In the rows, zero is written as 128.
Rows swapped in pairs by one turn or mirror: which row each one swaps with:
gosu: [138 149 130 167 133 117 140 105 122 130  86  88 132 155 144 158  93]
tet: [116 132 114 130 125 129 120  78 112 138 137  87 152 140 166 129 128]
fug: [116 121 159 151 139  97 139 121 127 133  99  85 139 111 131 147 143]
Nefo: [145 103 109 138 116 124 140 131 111 132  82 111 139 117 118 148 101]
vak: [108 116 117 142 109 120 126  81 110 127 127  93 141 132 185 132 105]
kore: [ 92  82 137 129 154 109 141 126 118 125 128 102 144 138 137 144 126]
zan: [119 109 151 150 134  94 138 123 126 131 103  85 132 107 139 156 146]
zosiv: [119 131 122 134 142 134 118 143 115 152 103  91 158 154 118 127 122]
reseg: [124 122 149 112 125 105 139 129 101 120  96  76 128 127 114 122 124]
lebi: [148 142 136 161 124 120 143 108 125 134  82  90 130 148 133 163  95]
guz: [119 113 143 130 165 149 130 116 147 127  91  95 139 137 136 120 119]
bosoz: [130 101 135 158 100 116 117 122 140 106 127  83 136 113 139 148 123]
sapev: [143  94 121  88 118 122 114  97 123 135 102 110 129 123 146 142 112]
vube: [122 124 123 133 125 118 121  75 119 121 130  95 150 139 183 132 118]
pego: [124 109 105 154 106 124 138 143 127 115 110  72 122 109 153 141 113]
gubo: [114 142 105 152 135 132 135 119 138 142 106  65 120 145 143 124  89]
dop: [118 116 115 130 126 134 116  81 115 140 127  91 173 145 166 123 117]
sova: [145 146 129 153 135 119 144 106 125 134  81  92 137 164 140 158  99]
zasu: [116 119 156 152 134  88 140 122 129 132  96  76 138 106 135 149 136]
Mut: [114 131 111 124 119 126 120  77 112 144 132  85 149 136 176 135 124]
kul: [127 121 122 157 127 148 127 116 131 134 136  77 108 122 143 175 122]
duri: [136 105 142 112 122 123 135 129 101 101 123  85 126 116 148 121 130]
Doz: [146  97 132  92 128 113 102  95 130 140 115  97 132 128 142 158 111]
Kar: [ 91 108 134 114 148 132 124 133 120 132  86 110 135 133 126 142 107]
sor: [113 128 117 126 120 132 127  76 117 146 119  86 152 152 179 132 112]
subes: [127 114 119 152 143 122  87 121 125 134 105 110 154 145 137 156  89]
tes: [131 112 132 164 100 123 140 109  96 140  99  61 150 148 142 147 102]
pak: [119  88 128 154 133 123 115 134 119 138 118 107 129 118 114 134 131]
rigas: [ 87 122 112 157 118 138 141 119 111 126 114  88 121 133 161 162 102]
Gemil: [138 114 136 129 119 143 122 113 105 156 110  57 156 160 159 143 100]
rek: [104 131 118 139 141  96 106 128 139 107 122  79 126 109 157 138 105]
gidu: [100 150 118 144 131 114 144 120 108 149 110  69 153 120 142 132 126]
Nur: [144  90 120  94 118 127 116  98 133 135 104 102 127 118 140 141 106]
gudep: [129 150 141 127 133 126 110 111 147 133 106  79 152 161 125 127 102]
tum: [126 103 133  85 127 115 103 106 116 148 108 109 129 129 134 146 107]
sibor: [115 115 111 130 139 121 149 114 125 130 118  82 118 164 149 165  76]
nagof: [111 119 120 122 122 123 120  79 115 143 131  86 152 143 177 136 124]
pibof: [142  90 119  90 119 120 114  94 123 129 108 109 125 127 147 144 108]
Gomu: [108  86 136 155 130 109 131 130 100 112  94 110 137 125 125 154 103]
tofal: [114 109 155 145 141  94 130 125 126 129  95  90 133 108 127 156 140]
tive: [ 90 146 126 140 140 106 134 125 111 137 101  65 130 145 138 153  88]
reb: [135  89 130  91 112 121 116 103 122 129 114 109 126 115 139 146 121]
Foza: [148 144 133 159 130 114 142 111 121 132  87  95 136 152 131 162  97]
pesa: [142 107 111  90 111 118 116 106 126 125 122  92 121 111 144 146 108]

subes swaps with rek
kul swaps with guz
tes swaps with reseg
vube swaps with Doz

